Rotation paths and how fast each direction turns (degrees per step)
Each turn is a multiple of 5 degrees from 10 to 175, or 0.
Each row of a path follows its step; steps can be skipped.
Rotation 1:
step 0: [ 22  11 -27  17  33 -32  24   1   2 -17 -40   4 -13  17  18   3 -15 -17
  25  -2  -4  44  -7 -18  46  12 -82  30  -3  -2  22 -17  43 -36  20 -24
   6 -23  -6 -43  46 -36  -2 -43  20 -13   3]
step 1: [-18  -2  41   9  24  29   0  10  31 -57  26 -15  12   5 -13   2  26  60
  12 -19  32   0  -3  25 -22  11 -51 -22  13  42 -10  38 -10  12   9 -22
  32  22   8 -43  11  21  56 -32  -3 -10  50]
step 2: [ 16  23   7 -31 -21 -52  13  27 -42 -13  -1  27 -18 -10  -4  17 -34  -9
  48  27  -7 -24 -16  29 -38 -31 -36 -35  -8 -18   5 -41  30 -42  12 -17
   1  -9 -12 -37  21  51  -5 -11 -24  46  29]
step 3: [-37  -6  21 -17 -23 -16 -28  -4 -28 -30   6 -24 -28 -19  45 -18 -14  22
 -25 -13 -21  -2 -44  22   7 -48 -10  17   2   1 -46  62  15  17  23  -7
  -3  25  31 -32  14 -29 -35 -34 -41 -28  26]
step 4: [-36 -40   0   9  16  14  -8   6 -27  15  32 -13  -8 -30 -23  -6 -19   3
  33  23 -13  60 -48 -28  10  38  -3 -35  30 -33  25 -38  48  -8  35 -40
  21  11  -6   4  -6  -2  14 -21 -61  21  -2]
step 5: [-20   4 -43   4  20 -12 -14 -18  37 -11   2  21 -16  24 -14  55 -16 -13
  19 -61  15  -3  -5  20  30 -16 -14   4  15 -20  29  -8  15  19  -6  -3
 -34  37  77 -53 -15 -27  -6 -28 -10  -9  53]
step 6: [-13  15  24  14  -8 -19 -17 -20  19 -22  14   5  31 -19  10   3 -26  -3
 -21 -18 -10  55  11  11 -84  41 -44 -47  -9  27  -1 -13  61  11  38 -10
 -10  29  14 -19 -17  37   0  28   0 -22 -17]
step 7: [-21  29  28 -59  -2 -24  26  -4 -32  13  -8   6   1   7  10 -17 -24  47
   0 -15  39   2 -45  26   0  -4   6  -6 -12 -25  42   5 -10 -16 -39 -54
 -45  16  69 -24  12   4  -4  37  -2  35  -9]
step 8: [-16  33   9  15   2 -14   5   2 -18 -24 -50   4 -39  -7   8  23 -19   0
 -35   2   1  75 -26 -13   7 -15 -38  35  -9   2   9  10  38 -23  65 -46
  -1 -18 -27 -20   4 -63  -7  -3  28 -22 -21]
[ -6   2  -6   2   5  -6   1   2  -2  -1  15   7   1   4  -1  -2  -6   1
  -2 -12   5  -5 -15   4  -3   6   5  -3  11  -2   1  16 -14  -7 -18   0
   3 -14   7   1   1   1  -8  -7   6 -15   3] : 175
[  3 -12   6  -2   8   6 -12   3  -4  -8 -15  -8   9   8   6   2  -8  -2
  -6 -14 -18  -9  -4   2  -4   3  -9  -2 -14   4   1   6   9   5  -2   4
  -3 -10  -7   1  -6  -6   0  -5   0 -14  -5] : 135
[  2  -7  -3  -4   4  -6   6   1  -1 -10   4   5   7   2   7   5   8 -19
 -13  -3   0   8   1   4  -5  -2  -1  18  -7   2  13   6  -2  -4  -3  -3
  -5   6  -7   6   1  -2 -13  -8  -3  16  14] : 140
Rotation 2:
step 0: [-14   1 -18  43 -31  24  -4  17 -33 -19 -17   7  21   5  -5  -9   1 -11
  21 -29  -8  14  17 -40   2   0   5  59   1 -12  -4   6  12  -2 -36  56
 -12  37 -19  33   0 -33 -33 -10  53  29  26]
step 1: [ -3   1  -6  35 -44  26 -10  37   1  12 -19  11  34  36 -11 -10 -45  35
   6  -9  31 -42   3  -3 -21 -18   4  17   4 -14 -21 -15 -41 -16  -7   8
 -37 -37 -10  22 -11 -29  -2  51  -1  -6  50]
step 2: [ 29 -27 -29 -15 -13  10  21  22 -24  36   4  10  78  22 -36  37 -14  -8
  -5   0  -4 -21  10  -9  26   6   9  -7  15  -3 -23  15 -32 -29 -14  45
  10  -6 -24 -15  -5  26 -15  -7  36  43  29]
step 3: [ -6 -42  50  17   5 -32  -8   4  -2  10  -5 -15  49  15 -18  38 -16   6
  22   3  10 -25 -12 -40 -19 -26  30  11 -13 -10   1  39  -4   8 -10 -18
  -4 -28  16  -2 -10  21  41  38  67  -1  26]
step 4: [-32  10 -34  18  54 -12 -40 -14   1  14  40 -30  51 -17 -28  20   1  36
  12 -12  19 -28  36  -7   1  -4  11   7  13  -4 -11  31  17 -19 -19  19
  18  -6 -16  41  -4 -16   5 -33  49   0  22]
step 5: [  2  13 -24  40  29  14  -5  -5  20  22  14 -15  14 -11  24  -3   0  20
  -1  14  35  24  -5 -25 -19 -21   7  72  -6  -5 -23 -12 -22  16 -28  38
 -20   8  28  21  -4  48   9  26  43 -28  46]
step 6: [-14   8 -34  31 -18   4  12  11 -42 -26   9 -11  26  36  25  10  32   7
   0  -9  48  10  28  -4  28  -2  35  38   2 -25 -36  23 -36 -16  -9  -2
 -26  18  11   3 -19 -38 -17 -34  24  15  50]
step 7: [  7 -29  41  31  -7  44   9  13  14  -8 -20   2  39  23  10  -9 -25  -7
  17 -21   5 -29   8  17 -18  13   9  35   7   2 -30 -11 -30 -33 -14  27
 -64 -38   6  14  12  21  20 -36  17  15  44]
step 8: [ 25 -19  37   7   6  20 -12  21 -58  -2  14  15  49  21 -11  57  -2  28
 -30   8  13 -20  24   4  22  -7 -38  25  24  16 -44  22  19 -12  20  14
 -18  -8 -37  -3 -16  -2  -9  16  41  21  19]
[-15  -4   0  -5  21  -2   0   0   2 -11  10   1  -8  12   9  -1  -1 -15
 -13  -2  12  -6   3  12  -8   1  -4  12   5   2  -2   1  -6  -4  -1  -1
   1   8  12  -6  -4   5   1  -6   3  -1   0] : 40
[ -9   0   5  12   8   3  -9   2   5 -10 -24  -5   5   5  -1 -11   8   6
   0  -6   4 -14   6  -3 -11   9  -4 -13  -1   1   1  -4   7   3  -7  -7
   8  -4  -2   2   9  -1  -6  -6  -2   4   7] : 115
[  5  -5 -12  -3   6  -3   9   1  -8 -15  13  12  14   0 -10  -1   4   1
   7 -11   0   6   8   0  10  12 -11   2  -2   4   4   5   1   7   0  -6
   7   5  -9   2   2  -4 -16  -9   3  -3  -2] : 175
[  7   2  -1   3 -10   3 -14   4  -1  -6  -5   3  -3   0   3   7  -9 -14
   9  -4  10   5 -10  -7   0   9  -5   2   4 -14 -11 -10 -19  -5   0   3
  -1   1   1  -4   0  -6 -12  -7 -14  -2   8] : 65
